One vector is turned by the same rotation once a step. Each row is the vector after some number of steps, and that number follows the row.
The counts run from 0 to 220.
[ 25  -4  -3  -6   0  -2   7  12  -2   1  -3 -29   5  -2  17  -2 -17   1
  15   9  10   3  -5 -14  -6 -12  29   3 -16 -26  -8  -8  13 -21  25 -28
 -11   7 -19 -18  -2] => 154
[  8   0 -15 -15 -27   6   7   4  13   6  -3 -29   5 -16  15  -3 -10  25
  -8   5   3   7  16 -24 -27  -5  16   2   1 -17   3  -9   1 -11   4 -21
 -13 -14 -28  10 -15] => 37
[ 25 -25 -13 -10 -11  -4  -6  11   1  16  -3 -17   2   1  11 -14 -17   6
  -6  11   9 -14  -2  -1  -5  -5  20  -2   1 -19  -8  -5  16   1  32 -33
 -24  19 -15  -8  -1] => 178
[ 11 -17 -19  -9 -20   5  -1   7  18  12  -6  -4   2 -14  22 -18 -12  19
  -7  13   4  -3   6 -24 -17   8   5  -2   0 -10 -10 -16  -3  -6  20 -25
 -23 -12 -22  15 -17] => 208
[  9 -14 -19 -10 -21   5   0   7  16  13  -1  -5  -2  -8  21 -25 -13  18
 -13  20   1   1   5 -23 -17   6   3  -2   3 -12 -10 -17  -3  -5  16 -27
 -26 -13 -20  10 -12] => 39
[ 12 -18 -14  -7 -14   6   1  18   1   7  -9 -12   7  -5   3 -16 -20   4
  -1  12   9 -17  -7   0  -6  -9  25  -4   1 -18  -7 -13   8   5  29 -40
 -23  16 -20  -1  -4] => 177
[ 21  -8 -11 -15 -17  -1   1   9   1   8  -5 -39  10  -9   6   6 -11  16
  -5  -3  12  -4   9  -4 -13 -17  33   4  -1 -24   1   2  13  -6  20 -26
 -14  12 -20  -3  -6] => 180
[ 23 -21 -21 -15 -11  -8  -6   2  13  20   2 -24   7  -2  23   0  -7  24
 -11   0   2  -2  13 -12 -14   3  16   5   0 -26  -1   1  14  -8  25 -19
 -11   3 -21   4 -12] => 184
[ 13  -6 -10 -15 -25   0  -1  15  -4  -3  -7 -24  23 -11  14   6  -9  11
   4  -8   7   0   8  -9 -20 -11  37   3 -12 -27   2  -4   4  -9  23 -28
  -4   7 -17   1 -10] => 160
[ 19  -8  -9 -10 -25   2   4   8  -1  -5  -5 -28  13 -12  19  15 -10  11
   2   1   6   3   7 -22 -25  -5  22   7 -20 -24   0  -5   6 -23  23 -19
  -5   5 -14  -2  -5] => 139
[ 30 -16   2 -12 -17   0   4  -6  -3  10  -2 -26 -10  -5  21  -1 -19  -2
   6  19   9   0  10 -16 -21  -2  18  -3  -4  -9  -2  -9  18 -21  24 -23
 -13   4 -24  -9  -4] => 220
[ 26  -4   5 -14  -2  -7   5  -1   7  12  -5 -26  -6  -6  22  -9 -23  11
   8  14  20   7   4 -25  -6  -3  16  -5  -5  -8 -13  -3  19 -19  16 -23
 -23 -13 -22 -10  -5] => 215
[  8 -11 -12  -3 -13  10   5  15   5  -5  -7  -5   2  -9  11 -16 -24   4
   4  22  12  -6 -17 -23  -6  -3   6  -3 -17 -15 -17 -20   3 -12  25 -34
 -29   1 -13  -6   3] => 131
[ -3   2 -17  -8 -20   7   0  17  12  -6 -10 -11  16 -17  14 -12 -14  25
  -4   4  12   5  -6 -29 -12  -3  10   2 -18 -20 -12 -10  -6 -11  13 -29
 -25 -15 -12   7  -6] => 125
[ 18  -9  -2 -15  -6  -5   0  -4   8  12  -4 -13  -7  -3  22 -21 -27  11
  -1  22  17   7  -4 -26  -6   1   6  -8  -3  -5 -14  -8  18 -10  16 -27
 -31 -13 -18  -9   0] => 45
[ 11 -12 -11 -12 -34  11   3  13   2   4 -14 -21   4 -21   5  -5 -16  11
  -8   8  15 -10  11 -11 -20 -10  20  -2   2  -7  -5 -10  -1   4  20 -31
 -26   7 -14  12 -10] => 202
[ 17 -16 -26  -5  -5  -1  -2  10  20  19  -1 -11   3  -4  20 -24  -8  23
 -12  10   3  -5   0 -14  -4   5   5   2   3 -21 -14  -9   1  -1  23 -28
 -27  -5 -19   7 -14] => 188
[ 26 -23 -12 -17 -22  -5  -8  -1   8  19  -6 -20   0 -10  25  -7 -14  19
 -14   5  11   0  14 -18 -17   4   7   2   2  -9  -7   0  13  -7  28 -22
 -23   2 -10   4 -10] => 204
[ 16 -12  -9 -21 -11  -8  -5  -2  -5   6   7 -27   8   7  10  -5 -25  11
   0  11   5   7  -5 -10 -12 -11  22  -1 -12 -24   3   0  30 -11  18 -30
 -11   6 -19 -18   9] => 92
[ 13 -23 -13 -20 -33   2  -9   2   6  12  -5 -12   1 -10  18 -17 -17  18
 -18  12   7  -3  10 -15 -23   2   8  -2   3  -6  -4  -7   6   3  20 -29
 -28   3 -12  11  -8] => 34
[ 25 -11  -1 -12  -2  -5   1   3   9  13  -7 -13  -7  -6  24 -23 -22   9
   2  19  19   3  -2 -23  -4   3   8  -5  -1  -4 -18  -8  12 -11  19 -28
 -31 -12 -16  -5  -8] => 214
[  6  -8 -22  -8 -14   5   1  16  18  12  -4 -10   7  -7  13 -29  -8  23
 -10  12   0  -1   2 -12 -10  -3  17  -1   8 -19  -8 -15  -7   5  13 -34
 -23  -9 -25  12 -18] => 18
[  9  -4  -4 -12 -39   9   7   9  -4  -5  -9 -25   2 -17  10 -10 -16   2
  -3  18   5   4   8 -13 -28 -15  22   2  -4  -8   1 -16  -3  -5  13 -31
 -20   3 -13   1  -6] => 53
[ 11  -4  -6  -9 -18   6   6  18  -1   3  -7 -20   5  -8   2 -12 -20   4
   5  10   9  -9  -1  -1 -11 -18  37  -4   3 -19  -2 -14   7   2  17 -39
 -17   7 -28  -4  -8] => 7
[ 21 -14  -8 -12   3  -6   1   0  14  18  -2 -19  -5   0  14  -8 -26  19
   1  10  19  -6  -1 -20   2   1  11  -6   0 -14 -13  -4  25 -11  22 -28
 -26  -6 -27  -6  -1] => 194
[ 11  -1 -21 -11 -23   0   0   7   1   3   6 -41  11  -2   9  -4  -6  21
 -13   9  -6   9   6 -12 -22 -15  20  11  -8 -30   4  -3   6 -10  11 -25
 -10   6 -13  -6   0] => 98
[ 24 -11 -11 -17 -19  -4  -1  -1  11  16  -3 -31   3 -12  24   4 -10  23
  -9   1  10   4  20 -21 -22   1  14   4  -3 -14  -3   2  11 -15  18 -16
 -15  -5 -18   6 -12] => 205
[  9   4   3 -15 -17   2  13   2   3  -1  -6 -28  -2 -12  10  -2 -27   8
   9  14  17   7   4 -26 -14 -12  21  -5  -9  -9  -4 -10  17 -17   6 -27
 -19 -14 -29  -7  -3] => 47
[ 19  -6  -1 -16 -21  -3   2   0  -8   0   5 -29   4   3  18  -2 -19   2
   7  15  -1  10   5 -13 -24 -10  25   1 -12 -18   6  -9  20 -19  16 -27
  -3   3 -22 -16   1] => 72
[ 23  -2 -12 -11   9 -12  -2  13  12  13   0 -24  12   2  22 -13 -10  21
   3  -2  10   9  -2 -16   3  -3  25   4  -6 -28 -12   1  12 -12  18 -25
 -14  -9 -20  -9 -11] => 169
[  6 -11 -11 -18 -39   7   0   8   2   5 -10 -19   3 -18   7 -10 -18  16
 -14  10  11  -5  10 -11 -24 -12  19  -3   5  -7  -2  -8   0   5  13 -32
 -26   2 -14  10  -9] => 33
